In the rows, 128 means zero.
Turns, then the turns between two rows, first turn first; the first pair answered:
Q:
[ 80 109 119 117 102 152 157 106 124 108 136 119 141  98 125 147 127 143
 131 108 136 116  97 114 118 177 128 122 151] -> [132 138 149 154 128  97 125 110 143  96 140  94 155  88 114 149 110 127
 154 128 127 166 126 119 114 147 121 151  97]
[116 150 108 113  73 157 137 168  76 127 112 117 151 152 157 193 134 139
 112  55 110 135  84 147 143 125 128 132 159] -> [143 175 133 140  83 126 118 163  87 113 115  92 178 137 151 188 123 137
 141  68 105 173  92 153 141 111 123 154 119]
[109  93  88 139 151 102 120  72 139 122 154 150 107 134  86 141 132 127
  50 104 162  75 114  83 115 168 102  82 138] -> [ 89 121 114 146 132 109 122  41 136  99 154 119 173  97  91 120 128 152
 102 100 163 102  84  96 113 189 101  97 119]
[153 100 104  68 136 148 146 166 102 126 136 181  74 152 159 123 141  94
 129 177 145 119 184  90 130 129 141  71 139] -> [102 124 124  56 101 181 162 123  87 100 132 153 153 108 169  95 144 136
 186 161 149 132 133 105 129 173 145  77 138]
D:
[ 96 141 163 160  64 158 184  98  68 126 152  95 195  81 167 157 146 133
 163 116 150 190  73 106 141 173 103 156 135] -> [100 158 174 158  83 140 145  84  78 114 136  94 216  76 150 104 132 155
 190 125 141 187  64 124 134 172 102 160 119]
[120 160  96 127 119 121 135 120 131 131 121 102 171 134 151 110 116 137
 159 147 148 135 128 146 128 100 118 138 118] -> [110 142  91 131 143 109 131 113 136 125 122 113 154 129 162  90 105 133
 158 133 144 124 138 124 105 112 117 130 127]
[111 120 108 128 112 122 120  95 134 104 129  36 182  67  65 144 150 161
 173 167 104 163 134 159 147 153 126 119 141] -> [ 94  96 106 134 154  97 108  82 141  93 128  53 159  59  81 101 129 160
 179 146  97 144 151 128 110 172 124 109 150]
[143 112 133 136 139 124 133 143 121 142 132 144 103 137 141 158 127 109
 110 129 132 131 140 101 141 114 109 135 126] -> [153 133 139 132 124 130 123 146 121 142 127 133 125 138 125 159 134 118
 120 145 130 141 128 125 161 102 109 143 115]
K:
[144 133 118  89 181 142 110 122 129 103 130 145 105 134  60 114 120 148
 162 189 130 137 140 134 132 113 158 159 125] -> [135 128 115  86 182 145 111 118 133  99 131 142 109 124  57 111 119 154
 163 185 129 136 136 133 125 122 158 156 131]
[121 141 135 165 106 110 142 113 156 128 155 116 157  97 144 158 131 138
 146 132 143 165 110 114 117 155 126 143 130] -> [134 141 142 172 109 103 140 120 152 132 155 122 149 106 154 160 132 128
 146 134 144 171 123 108 118 147 125 144 119]
[143 122 158 153 172  86  99 122 138 109 126 145 128 125 154  82 104 116
 157 111 112 147 149 104 106 130 137 123  99] -> [165 138 163 144 159  97  87 137 131 122 119 152 128 152 152  84 114 111
 153 127 116 148 151 121 133 108 136 125  86]
M:
[113 119 135 114 162 134  94 128 117 140 111 180  84 177 164  72 124 120
 119 119 137 106 155 106 115 123 134  99 118] -> [133 134 122 107 166 119  67 137 142 142 105 163  90 175 107  72 122 138
 108 148 125 107 147 141 122 103 133 108 118]
[161 102 134 169 142 111 148 142 148 128 154 114 102 108 135 178 121 105
 119 130 130 169 159 111 121 126 140 138 116] -> [147  98 145 167 150 115 147 130 133 124 152 131 102 112 170 147 116 102
 134 112 132 160 165  94 113 139 140 128 113]
[134 112 109 146 186  75 138 115 171 148 102 116 119 116  89 145  59  92
  94 150 170 127 184 132  93 112 144  83  92] -> [133 107 108 152 178  82 155 120 166 148 108 112 116 113  98 170  65  83
  88 146 174 133 184 126  94 116 144  84  96]
[122 128 133 185 142 165 154  98 154 104 122 113 141  78 116 119 108 112
 120 123 152 151 159 116  85 165  78 129  88] -> [122 130 132 184 148 161 143  96 157 102 117 114 144  81 112 102 104 117
 124 126 148 147 158 118  83 164  78 128  85]

Between the rows of a pair lie two turns.
[104 134 139 144 136 128 145 102 118 108 139 117 164  91 155 105 123 143
 160 113 127 149 114 112 100 147 127 111 118] -> [141 144 154 158 144 115 134 124 108 121 139 131 144 123 176 112 127 113
 155 122 131 161 144 106 115 114 124 116  91]  K K
[111 165 163 125  68 175 130 144  95 117 111  99 126 116 118 172 140 132
 154 160 146 137  90 138 166 107  86 113 132] -> [151 159 164 142 141 110  66 157 124 114  99 121  79 140 100 116 113 122
 143 174 127 123 138 130 138  75  82 112 110]  D Q
[172 140 142 144 120 105 134 144 104 126 151 136 112 145 140 139 126  97
 116 150 123 147 149 117 137  98 128 131 102] -> [171 143 146 143 140  92 116 135 110 118 144 140 116 141 136 106 117 106
 129 149 117 142 149 119 126 101 126 130  96]  D D
[127 122 133 145 101 138 149 128 130 143 138 120 128 127 150 141 143 117
 134 133 138 139 129 118 135 122 129 144 130] -> [125 136 136 139 100 135 133 122 136 135 130 112 149 121 134 122 138 136
 149 140 133 141 115 137 137 121 128 148 124]  D K
[117 121 151 108  81 165 157 153 111 159 132 139 154 131 169 158 173 126
 129 129 141 162 118 145 175 109 111 144 107] -> [136 146 171 119 123 119  98 139 131 137 117 134 174 125 150  89 147 144
 165 140 125 170 127 157 155  99 106 152  74]  Q D
[146 128 136 136 106 139 134 127 118 116 138 114 186 120 118 155 130 121
 121 115 148 133 118 159 127 118 124 157 109] -> [129 101 134 143 154 111 120 112 126 102 137 132 162 112 136 109 108 120
 127  92 140 111 137 126  85 138 123 145 116]  D D
[140  98 112 123 150 110 108 144 165 136 133 133  85 135  78 149 121 133
  91 142 110 108 150 131 113 100 134 119 152] -> [ 84  97 108 101 111 158 143 116 147 125 133 126 128 112  93 144 132 162
 112 123 118  97 106 136 117 142 139 112 178]  Q M
[134 123 118 101  93 166 115 144  99 157 108 162 129 162 149 114 141 126
 128 137 129 112 125 147 166 119 128 113 142] -> [140 127 116  99  93 164 108 144 105 158 106 156 130 162 134 115 140 128
 126 144 127 113 122 155 169 112 127 116 142]  M M
[135 134 187 153 119 106 162 147 109 100 132 112 174 101 195 146 104 118
 182  98 157 160 103 101 146 134  89 163  77] -> [149 143 192 150 118 106 146 154 104 107 125 118 173 118 195 136 107 115
 182 105 156 158 108 110 159 119  89 162  67]  D K
[115 168 137 119  87 153  89 145 142 140 134 129 174 116 120 128 126 104
 137 135  73  98 109 149 148 179 140 141 144] -> [118 162 126 123 108 132  77 144 159 137 134 126 163 107  99 122 115 110
 132 139  67  93 116 149 132 180 138 143 150]  D M
[128 122 107 159 160  81 100 121 128 100 118 134 137 114 149  80 119 132
 119 125 103 128 122 107  75 138 121 132 118] -> [117 104  99 157 153  97 124 127 117 108 125 148 114 125 171 100 126 116
  99 113 111 118 127  89  77 143 121 123 133]  D M
[150 151 120 115 106 128 115 143 116 138 109 122 140 127 129  99 138 155
 141 165 143 137 112 140 159 111 124 147 101] -> [140 123 110 117 147 107 105 140 121 134 107 146 104 129 142  67 122 148
 131 146 137 110 133 112 129 124 124 131 116]  D Q
[104 132 120 129  71 145 168 114 133 124 157 102 127 103 124 183 126 124
 113 125 159 170 125 124 114 128 150 140 143] -> [ 88 120 140 135  96 138 160 100 113 115 152 128 119 110 176 134 115 115
 138  99 161 159 142  90  96 147 150 129 132]  K M
[ 86 121 143 105 119 112 158 146 167 140 166 139 108 107 153  95 140 164
 106 148 101  63  99 116  86 146 129 104 154] -> [108 124 148 116  91 126 187 166 155 155 180 133  99 118 167 159 157 136
  87 155 111  89 108 115 110 129 129 112 146]  K D
[101 102 126 124 140 137 123  92 126 118 117 148 126 138 142  93 126 139
 121 108 116  90 123 126 110 154 134 111 138] -> [124 109 123 127 155 113  96  98 142 118 112 143 123 141 112  86 118 143
 118 125 106  94 131 141 108 135 133 118 129]  K M
[105 120 121 134 111 122 187 113 114 132 155 106 111  64 134 196 156 129
 125  91 129 169 132 107  95 161 121 144 134] -> [116 115 124 137 113 124 189 124 104 141 155 122  91  86 152 200 161 112
 114  90 135 167 147  98 102 150 120 140 128]  K Q
[141 117 104 144 133  94  62 120 142 139 133  95 133 100  71 122  99 180
 157 155 126 164 143 176 140 131 131 135 100] -> [135 108 105 151 143  83  66 114 146 133 139  94 129  90  78 122  91 176
 159 147 125 167 147 162 126 141 131 136 102]  K K
[141 124 148 146 182  80 108 119 129 124 130 104 116 121 133 110 115 138
 127 142 128 139 172 108  94 127 130 134 117] -> [153 120 146 144 171  91 117 137 117 139 132 120  95 144 146 133 128 119
 108 145 135 137 183 104 111 111 129 131 115]  K D
[124 136 101 118 101 164 153 126 136 140 127  97 149 116 111 188 146 136
 115 145 129 128  94 147 143 119 127 142 148] -> [112 140 111 127 141 128 119 100 155 113 118  91 166  87 101 124 117 160
 150 137 114 127  93 143 105 139 125 144 137]  D K
[131 126 127 140 125 119 137 134 151 139 157 102 110 118 119 161 125 129
 105 138 127 148 136 147 137 103 151 151 107] -> [107 114 145 142 133 129 145 119 125 133 155 126 107 125 180 124 121 120
 127 108 136 136 146 113 125 125 151 138 103]  M M
[ 74 114 128 117 122 141 168 106 105 123 144 153 121 115 168 131 122 115
 135 112 124 109 117  99 121 169 126 119 158] -> [ 97 138 118 102 147 116 102 108 139 115 120 145 133 118  96  76 106 155
 140 147 102  95 104 146 119 145 126 122 150]  M M
[163 138 122 133  95 142 147 140 116 141 141 123 117 140 138 181 143 101
 107 166 135 149 130 146 157 120 124 140 115] -> [129 129 127 126  86 167 165 125  96 137 142 132 126 135 173 164 148 108
 119 142 143 135 117 130 151 148 127 128 128]  K M
[132 127 128 100 111 157 151 147 116 138 128 124 120 147 139 152 119 134
 118 124 143 131  96 133 142 111 125 128 144] -> [126 137 139 109 113 146 149 131 123 121 132 105 149 120 136 143 112 145
 145 122 140 150  87 132 131 125 124 140 133]  Q K
